In the data rows, 128 means zero.
Every row has a hidden score from 0 to 40. What is each row's score? 20 is about the middle. The score is a weighted sum of the row's numbers plus the product of two more (or one squared), each taken from its middle value.
[100 145 130 162 225 112 129 128 165 192 103 151 134  46 142 101 122 168
 103 123 155 168 122 106] >> 24
[130 114 111 110 138 124 139 105 119 188  84 129 143 173 112 140 117 149
  89  65 127  66 122 141] >> 21
[123 130 149 116 100 128 133 107 112 163  98 152 105 119 115 165 107 139
 126 159 121 163 143 108] >> 18
[130 118 136 131  92 112 133 120 113 160 131 137 119 107 122 144 123 136
 111 131 124 140 136 127] >> 19
[106 117 131  95 101 124 139 114 103 124 128 148 109 144  97 153 110 127
 146 147 124 158 121 110] >> 15
[123 119 145 113  82 118 128 118 125 143  89 151 123  96 100 156 112 132
 141 174 135 145 142 118] >> 14
[131 117 142 137 163 180  88 120  52 107 115 130 143 152 154  34 134 143
   0   0 103 117 134 128] >> 5
[127 135 116 151 151 102 114 155 162 161 114 110 140  93 133 112 164 151
 140 124 149 155 108 127] >> 22
[136 104 118 141 125 123 126 124 124 176 101 139 136 143 129 128 142 146
 113  94 123  95 123 139] >> 22
[167 112  20 181 167 211 203 116 100 112  28 111 226 195 121 163 150 137
 133  36 142 245  39  47] >> 21
[ 89 114 147  86 116 119 148 103  98 125 108 165  95 114  96 161 107 131
 151 159 140 170 124 118] >> 15
[113  73  97 136 134 172 139 126 141 148 178 133 142 125 182 172  93  46
 149 153 130 129 174 145] >> 15
[165 123 100 112  95 128 111 122 114 152 184 132 151 134 136 129 120 136
 120 125 105 110 116 147] >> 26
[148 127 127 133 116 129 127 134 135 130 137 132 120 115 121 134 145 138
 129 140 125 123 138 138] >> 24
[146  93 108 183 112 217 144 142 108  66 242 195  98  93 189 210 165  11
 144   0 157 181 110 127] >> 17
[141  61  14  95 161 137 126 111 163 118  29 161 163  61 163  89 105  29
 153 112 155 154 135 108] >> 12
[ 68 255 232 165 167  40  97 255 214  47 106   0  36 198 116 106  32 208
 191  94   0  83  61  63] >> 10
[126 140 159 122 107 127 146 122 140 142 103 135  95 100 130 160 110 138
 133 159 130 131 106 125] >> 16
[107 124 108 153 147 118 180 103  80  75 168 138 137 143  90 109 139  89
 118 115 143  87 139 183] >> 23
[111 107 120 114 100 116 132 128 105 113 131 148 122 132 109 131 133 121
 144 115 138 143 118 142] >> 17
[126 116 112 116 116 124 125 114 115 140 137 136 140 120 137 137 149 136
 127 118 138 107 140 152] >> 25
[ 91 119 128 116 130 110 136 133  95 119 141 151 127 130 122 150 125 116
 157 115 148 125 143 139] >> 17
[128 149 138 145 129 126 138 136 142 140 135 131 122  95 141 145 124 126
 134 126 129 108 124 142] >> 18
[115 156 140 165 193  81 103 162 171 163  92  89 122  81 145 105 175 181
 146 112 131 154  92  93] >> 23
[168 100 106 116 161 129 108 145 149 141 156 140 175 122 174 135 137 107
 127 145 155 154 122 123] >> 20
[161 156 126 253 150 170 199  63  82  90 182 144 120 120  44  74 147  79
  63 167  80  69 143 207] >> 12
[146 114 110 122 112 119 115 121 119 138 105 133 125 112 135 127 145 106
 136 134 143 122 148 156] >> 23
[127 130 125 138  87 129 119 123 124 147 122 130 140 124 117 122 150 151
 127 120 129 130 138 148] >> 21
[178 138 114 232 122 165 194  66  83  74 147 150 151 138  40  84 158  96
  64 156 109  69 157 193] >> 15
[121 118 135 132 122 124 131 126 102 146 131 137 112 101 125 127 131 122
 135 127 119 133 121 139] >> 19
[112 115 117 139 116 113 129 134 117 127 134 145 135 131 131 130 149 124
 146 119 145 117 150 150] >> 23
[138 181 210  93 108 124 140 158 174 150  69 130  46 107 154 209  41 105
 149 188 102 103  96 102] >> 8
[124 120 120 135 120 116 107 127 128 140 117 121 143 117 137 124 137 147
 130 129 112 120 142 140] >> 21
[ 89 174 139 156 217  80  92 183 204 159  80  54 100  84 166  74 194 180
 161 124 124 165  70  72] >> 21
[136 185 184 121 152 120 160 171 201 139  85  98  63 106 181 163  64  89
 138 156 121  38  82 113] >> 11
[119 107 132 111 129 130 139 113 136 196  81 142 131 164 118 135 125 141
  98  65 121  61 111 130] >> 16
[ 66 126 135 107 166 128 127 113  71 118 168 153  95 115 134 122 128 115
 137 108 149 127 132 157] >> 20
[193 113 115 114 177 136 124 152 150 118 152 130 158 129 182 140 119 130
 123 158 141 152 130 126] >> 25
[108 109 149 101  72 115 120 110 132 124  91 143 107 128 109 160 102 145
 149 180 120 172 117 116] >> 1
[158 133 144 117 162 133 141 154 164 147 132 122 131 121 152 149 104 111
 119 159 133 115 120 123] >> 17
[154 120 114 161 106 156 137 123 113 118 148 134 154 129 100 128 144 110
 105 128 116  88 143 154] >> 17
[133 106  90 100 128 142 128 118 137 136  84 157 128  90 117 138 115 103
 146 143 136 145 137 117] >> 17
[136 133 137 128 114 116 126 135 134 137 118 120 126 113 136 127 125 117
 114 115 127 115 125 137] >> 17
[192 121 117 169 170 147 161 107 117  98 158 135 158 136 120 126 126  90
 101 164 129 120 142 164] >> 19
[138 113 150 116 144 137 132 114 141 121 125 135 146 149 100 128 132 143
 129 138 145 120 114 100] >> 21
[110 159 153 138 200 153 109 116  28 152  79  89 128 148 129   0 128 219
   0  63  71 109 118 132] >> 29
[115 125 145 120  95 119 133 128 135 136 122 143 124 122 123 149 107 121
 134 153 118 141 134 142] >> 14
[137 141 147  44 136 207  55  70 189 166 165  87 133 223 173  31 168  96
  71 188 223 105 202  49] >> 19
[137 122 108 141 112 122 136 132 115 123 135 137 128 121 136 130 153 131
 135 118 139 133 142 153] >> 26
[ 99 108 127 116 140 114 146 123  87 124 165 142 127 132 127 121 151 105
 136 119 149 123 124 139] >> 20
[158 118  81 159 144 167 168 118 104 129  78 122 180 139 122 142 157 115
 117  69 139 167 100 100] >> 19
[102 212 177 183 255  42  82 234 228 181  56  11  74  71 160  40 221 201
 196 132 108 198   2  19] >> 25
[178 111 119  95 131 119  92 159 140 146 178 134 172 130 164 142 106 141
 135 132 134 146 107 115] >> 22
[137 119 118 143  99 135 128 127 125 157 117 127 140 111 116 130 139 140
 141 127 131 123 141 160] >> 21
[123 109 102 135 104 134 118 128 135 133 124 137 138 126 145 118 144 143
 129 138 126 109 137 158] >> 24
[120 114 148 107 104 127 130 112 128 128 105 168 104 114 114 150 108 114
 155 164 139 157 125 123] >> 15
[137 108 124 121 132 149 144 117 124 131 119 128 150 138 105 119 128 150
 126 130 131 136 140 135] >> 23
[148 120 136 153 115 128 155  87 111 118 121 134 122 135  71 123 129 107
 101 163 122 120 144 142] >> 16
[150 154 162 120 119 126 136 154 169 139 113 116 101 112 150 161 101 128
 127 145 135  82 100 141] >> 19
[137 139  96 144 153 166 182 122 125 120 100 122 170 173 115 135 152 155
 136  95 137 147  92  97] >> 30
[109  96 111 158 222 116 111 117 159 197 123 151 164  62 131 103 149 171
 109 122 174 193 124 117] >> 29
[125 105 145 100  70 132 106 112 128 143  93 149 103 105 108 153 105 159
 161 187 109 172 114 115] >> 21
[156 148 131  57 127 196  59  81 206 157 159  79 151 205 178  22 152 105
  79 180 227 113 183  21] >> 14
[145 159 142 126 121 126 146 149 156 131 117 110  92 126 171 161  96 120
 120 148 134  86 101 127] >> 18
[ 88 110 122 120 143 120 139 122  88 126 149 143 111 137 127 129 145 121
 141 121 155 112 128 165] >> 26
[ 54 117 134  98 168 114 146 119  64  97 164 144 123 138 118 131 136 107
 160  84 174 125 128 152] >> 16
[186 100 122 111 192 129 128 146 142 137 153 155 181 118 182 137 127 116
 129 150 148 163 117 130] >> 19
[113 118 158 105  95 115 130 117 121 126  91 150 106 106 103 159 105 135
 144 181 129 158 135 122] >> 13
[160  84  16  93 163 143 147 113 138 113  54 172 172  76 137  90 118  66
 125 127 144 140 143 124] >> 17
[121 146 129 165 182 108 103 148 149 168 111 119 147  80 144  97 161 163
 131 115 137 151 108 106] >> 19
[121 103 123 114 128 138 143 116 138 181 110 130 157 161 116 131 120 139
 110  95 128  84 118 145] >> 18
[131 120 144 110 101 123 147 122 104 125 115 149 112 129  96 148 115 136
 143 161 135 138 127 128] >> 20
[ 71 108 127  99 182 118 151 113  78  72 172 168 126 146 125 140 140 102
 146  99 171 113 133 154] >> 19
[169 139 104 218 113 162 196  90  83  82 151 145 133 142  68 103 157  94
  87 169 105  81 161 209] >> 22
[ 56 123 146  80 150  99 143 120  86  92 143 166 125 138  92 145 113 127
 162 139 157 131 121 135] >> 14
[107 107 118 186 233 102 109 107 157 193 128 156 162  59 112  68 130 176
 108 103 157 204 132 108] >> 30
[102 115 121 126 127 131 130 140 107 126 159 132 138 119 123 130 142 123
 144 115 151 116 137 158] >> 21
[123 127 131 129 113 123 125 144 131 139 128 115 124 129 136 121 139 143
 142 124 125 113 127 140] >> 23
[ 68 255 255 160 195   0  74 255 255   3  62   0   0 225 150  83  53 238
 255  86   0  65   0   9] >> 28
[130 124  98 104  78 133  94 111 129 178 148 107 133 156 175 104 157  99
  81  92 151  86 154 138] >> 22
[133 117 132 114 106 130 128 140 139 144 114 117 123 106 139 128 128 125
 130 129 130  95 113 143] >> 19
[149 125 105 163 130 136 150 104 114  93 139 136 160 120  86 121 144 126
 104 142 115  97 154 171] >> 20
[215 130  92 191 177 155 183  73 120  74 177 151 168 147  95 103 124  71
  71 189 131  81 144 174] >> 25
[149 110 117 143 111 116 134 127 125 139 141 136 158 141 117 121 146 130
 121 126 121 107 136 145] >> 21
[138 123 126 118  90 120 112 122 137 135 113 139 129 108 136 140 124 138
 136 144 123 136 125 147] >> 18
[162 123 112 120 121 123 103 132 123 136 163 137 163 127 159 133 128 134
 141 135 128 141 135 124] >> 24
[167 119 114  84 124 117  96 151 121 144 182 133 157 141 171 145 114 127
 124 127 128 131 102 122] >> 21
[139 168 160  85 110 105 113 177 149 165 178 104 111 124 185 179  62 128
 139 113 111  80 104  76] >> 20
[ 50 118 147  69 144 101 160  95  73  84 141 165 109 149  93 148 104 111
 178 149 168 150 129 131] >> 14
[133 112 130 122  89 113 129 124 130 139 118 146 127 105 120 141 113 142
 138 146 119 147 134 146] >> 19
[133 127 104 135 100 124 105 134 134 150 138 121 147 130 144 116 147 131
 108 105 125  97 144 162] >> 24
[122 116 133 122  85 116 141 112 124 149  99 149 107 101 104 170 106 130
 142 155 112 150 132 127] >> 15
[139 106 117 119 100 134 146 112 137 117 128 128 147 105 133 115 137 120
 115 122 134 117 131 159] >> 18
[128  94 115 108 113 121 135 121 135 127 100 145 132  95 122 131 122 123
 135 129 140 134 122 142] >> 16
[165 108 122 110 146 131 119 126 145 131 148 139 162 114 154 136 131 120
 129 145 137 147 121 134] >> 20
[151 126 124 120  97 136 102 122 134 146 138 108 139 149 143 105 154 120
 116 135 143 108 158 144] >> 23
[127 123 108 142 129 130 118 108  96 149 114 123 131 133 136  89 151 150
  74 115 115 126 131 140] >> 23
[129 113 133 116 102 125 127 110 122 138 116 146 125 107 114 162 122 127
 140 139 126 142 132 130] >> 18
[136 100 114 124 130 133 117 122 124 144 109 129 137 123 126 142 142 126
 127 121 131 104 133 152] >> 21
[146 107  97 129 118 132 128 117 130 132 125 145 140 108 134 130 134 135
 123 117 131 128 128 148] >> 23
[132 120 110 156 127 128 127 120 131 121 145 134 131 117  97 118 141 137
 121 125 117  99 141 158] >> 24
[134 140 156 103  89 123 143 121 137 149  86 148  86 110 123 169 113 144
 140 173 126 159 125 107] >> 18
[135 159 125 226 152 146 190  70  67 109 185 152 104 111  67  74 139  82
  53 139 101  77 136 188] >> 22
[152 176 176 111 131 131 147 175 185 147  98 113  70 114 149 180  80 108
 122 135 129  72  92 125] >> 18
[128  99  83 111 134 146 131 108 137 130  79 165 152  87 126 112 111  99
 149 131 131 149 136 121] >> 13
[148 126 114  82 100 115  79 147 102 170 212 137 176 162 175 147  93 139
 139 105 118 139 120  86] >> 27
[131  75  57 104 132 128 145 106 136 130  89 151 167  88 138 111 118  64
 131 120 152 143 149 126] >> 14
[134 110 122 115 135 146 143 121 128 159 115 139 144 155 119 124 132 146
 116  94 134 115 129 129] >> 21
[111 255 214 139 155  31 104 255 220  50  78   0  32 187 148  99 121 189
 205 122   0  79  40  61] >> 36
[120 109 132 114  97 117 136 119 101 116 109 150 112 111 114 148 132 142
 155 149 136 145 129 119] >> 25
[115 102 110 140  58 129 154 110 130 139 147 124 135 125 126 137 146 115
  96 109 119 108 172 154] >> 18
[174 104 105 122 132 129 114 138 117 157 159 127 166 125 157 140 122 117
 132 137 134 133 113 116] >> 24
[109 155 147 181 225  96  97 175 178 169  94  94 135  78 148  80 176 177
 153 121 140 182  80  77] >> 19
[110 112 147 101  81 124 126 100 101 140 104 157 103 100  97 157 108 134
 136 171 129 154 128  99] >> 18
[137 113 123 139 109 126 117 123 143 139 140 129 146 114 142 134 139 152
 131 120 129 123 133 133] >> 23
[136 109  89 139 109 136 145 128 111 178  93 116 156 147 121 140 148 146
 108  69 110 108 122 148] >> 23
[ 68 113 134  91 172 120 145 121  83  94 163 147 123 136 114 133 139 104
 153  93 160 131 117 161] >> 17
[177 103 113 128 239 135 118 141 167 153 166 146 185 101 189 122 140 126
 120 162 184 202  97  95] >> 22
[114 103 100 143  52 128 141 122 127 123 137 136 125 110 128 127 143 115
 106 123 130 102 158 173] >> 19
[133 108 137 124  90 120 133 118 136 138  82 153 113 109 109 147 106 137
 148 171 124 148 114 122] >> 15
[133  74  96 126 140 155 122 137 151 141 167 126 157 116 199 160 101  75
 128 151 126 138 152 147] >> 17
[137 106 152 102  64 106 123 119 138 142  99 137 104  99  99 140 101 140
 159 178 125 164 126 114] >> 13
[118 120 136 101  97 124 127 123 111 117 115 148 127 117 114 149 126 128
 140 131 137 128 129 141] >> 17
[ 76 110 160  93 122 125 153 107  88 110 137 162 107 129 109 147 106 130
 155 146 149 155 129 134] >> 16
[156 145 126  61 133 191  37  86 168 148 174  94 145 179 194  24 153  88
  82 179 214 106 205  51] >> 24
[159  82  95 125 153 164 112 134 142 151 158 130 134 128 175 153  94  60
 137 157 131 145 139 147] >> 20
[ 97 246 187 183 255  32  69 255 255 166  48   0  50  72 191  23 244 204
 215 130 101 189   0   0] >> 33
[134 123 143  91 152 161 130 105 152 151 138 118 147 168 130  99 158 137
 108 144 170 115 157  90] >> 27
[177 120 115 139 157 150 144 113 127 122 157 139 165 110 128 146 147 114
 107 142 137 138 131 158] >> 21
[179  86 108 109 182 139 113 140 153 133 135 130 162 121 165 131 141 121
 123 140 150 148 128 115] >> 24
[131 114 114 130  91 129 128 139 117 142 127 127 137 121 123 131 140 147
 122 118 128 118 136 151] >> 23
[145 163 158 118 139 132 154 184 167 151 116 111  87 121 181 167  73 110
 128 118 122  76  93 125] >> 17
[150 123 113 127 118 124 119 138 124 128 134 117 139 126 122 135 152 131
 117 128 128 124 149 132] >> 23
[ 92 113 126 117 127 121 141 113  84 104 162 146 140 132 121 131 132 124
 125 115 153 128 132 162] >> 19
[149 124 105 129  97 120 119 138 117 142 153 134 159 119 145 138 153 118
 135 124 137 135 138 126] >> 22
[123 140 153 121 135 118 133 154 157 140 111 124 100 109 151 160 123 127
 127 142 121  98 114 134] >> 18
[ 79 117 124  90 163 116 140 109  79 112 125 135 148 159 119  94 131 142
  81  90 138 120 147 129] >> 18
[ 72 120 127 116 160 110 146 135  84 115 163 151 122 125 127 128 139 121
 134 107 165 134 134 158] >> 25
[138 124 140 120  98 117 151 109 133 139 117 149 115 116 112 145 123 134
 148 147 141 157 143 134] >> 21
[ 79 123 128 123 131 102 141 126  81 141 159 129 111 117 125 116 132 137
 120 108 130 141 132 155] >> 22
[127 114 136  95  94 112 131 118 117 137 110 152 101 117 116 139 108 131
 150 153 128 150 135 128] >> 20
[165 137 107 211 114 163 190  69  99  67 148 138 148 145  54  93 163  92
  65 155  99  73 157 200] >> 19
[133 120 120 124 108 117 133 122 130 141 123 127 140 120 142 138 140 129
 131 121 125 120 124 157] >> 20
[128 114 119 129 111 119 131 121 124 153 126 142 138 132 122 137 139 133
 108  99 124  98 133 141] >> 21
[118 117 149  99 102 121 147 121 102 129 111 156 114 122 114 161 113 128
 158 149 136 149 139 115] >> 19
[129 104 116 115 100 125 127 125 117 129 127 139 138 110 122 138 140 129
 131 128 121 132 129 156] >> 20
[121  99  74 121 132 133 113 125 145 127  99 152 153  98 149 119 139 107
 145 134 130 139 140 145] >> 19
[161 123 129 137 175 194 149 113 138 119  96 128 181 183 104 145 156 156
 115  97 141 155  96  77] >> 32
[ 88 113 156  88 116 111 142 100  97 119 116 174  96 136  98 160 100 128
 160 156 140 172 131 116] >> 15
[139 123 108 140  94 132 118 121 115 147 132 131 131 120 128 129 156 127
 122 131 136 123 159 139] >> 24
[108 103 160  83  85 114 146 112 103 127 105 155 107 110 100 149 106 135
 161 179 131 173 119 117] >> 18
[124 109 129  85  96 113 120 117 128 133  99 148  96  89 119 154 117 130
 140 160 122 153 125 107] >> 17
[122 123 134 115  84 123 152 115 136 146  92 146 108 100 107 150 114 136
 134 159 134 135 139 128] >> 17
[157 135 153  51 153 213  69  78 187 166 150  93 151 208 173  55 159 108
  92 186 209 125 175  39] >> 29
[139 126  96 105  91 139  82 111 136 170 138  92 134 150 183  83 147 104
  95 120 160  99 159 130] >> 22
[193 139 107 214 143 174 169  64 100  70 163 134 143 141  52 103 142  84
  72 160 112  90 152 171] >> 19
[178 119 129  95 128 113 100 149 127 146 184 129 170 129 173 139 107 119
 129 129 132 143 106 103] >> 20
[ 91  62  84 158 113 191 133 129 155 171 202 123 136 135 194 181  66   0
 141 164 111 140 197 155] >> 19
[138 128 103 127 124 124 124 127 107 134 129 122 135 125 129 138 161 132
 124 137 137 130 147 151] >> 25
[ 48 199  90 117 110 167  71  95  82 187  47  98 224 158 134   0 204 229
   0  90  85 141 190 159] >> 27
[150 166 128 228 154 170 190  61  69 107 175 143  95 118  75  70 129  88
  75 149 101  76 134 204] >> 17
[127 110 124 145  96 116 132 120 112 134 129 132 131 132 117 132 143 132
 124 128 130 116 141 161] >> 22
[129 164 163 110 134 128 149 164 181 140  98 118  87 110 161 166  78 105
 114 130 126  74 109 129] >> 16
[ 93 111 113  96 148 131 131 128  84  94 152 147 128 123 126 121 129 114
 150 107 154 125 136 151] >> 19
[151 103 110 127 110 121 128 132 111 160 120 125 153 117 118 118 140 127
 119 100 128  85 139 150] >> 19
[169 130 110 203 144 141 188  80 109  73 148 141 151 133  64 108 143 111
  74 163 104  83 155 188] >> 21
[101 181 147 177 247  69  89 186 188 173  77  68 101  75 165  48 188 199
 157 120 128 196  41  56] >> 22
[127 118 143  97  85 121 123 119 122 135  98 143 105 108 102 163 114 135
 149 157 123 156 125 107] >> 18
[180 126 109 146 157 146 148 109 113 100 148 144 155 129 130 132 146  98
 103 158 124 123 134 146] >> 21
[129 130 130 116  87 135 119 125 130 150 120 136 116  95 122 154 130 137
 142 137 129 150 139 128] >> 20
[158 134 123 133  93 126 115 131 103 122 132 126 131 103 132 151 159 113
 131 138 150 150 151 128] >> 21
[126 112 116 114 103 125 131 129 141 143 127 129 120 122 114 131 130 131
 128 127 142 134 142 151] >> 21
[144 149 177  92 103 126 138 163 157 148  93 128  73 106 133 183  78 114
 124 166 132  96  96 108] >> 11
[130 121 113 144 101 124 125 136 121 120 132 126 130 113 122 138 138 144
 126 120 132 116 138 151] >> 22
[142 141 135 202 148 133 150 107  94 142 156 132  92  96 104  90 135 108
  82 126 116 122 127 174] >> 29
[144 117 115 144 123 121 139 128 128 120 123 135 157 121 122 139 148 138
 113 123 126 102 150 158] >> 21
[111 104  90 147  64 136 150 110 125 150 140 141 135 108 138 141 116 105
 104 121 119 101 167 167] >> 21
[104 138 172 131 112 117 147 109 104 175 144 150  59  88 104 115  93 127
 123 164 114 158 114 111] >> 18
[148 118 109 145 104 135 119 126 128 148 120 109 152 118 145 119 144 122
 124 119 149 119 135 147] >> 21
[143 111 120 142  98 126 121 120 134 126 132 143 147 110 140 122 135 136
 134 123 131 124 131 156] >> 21
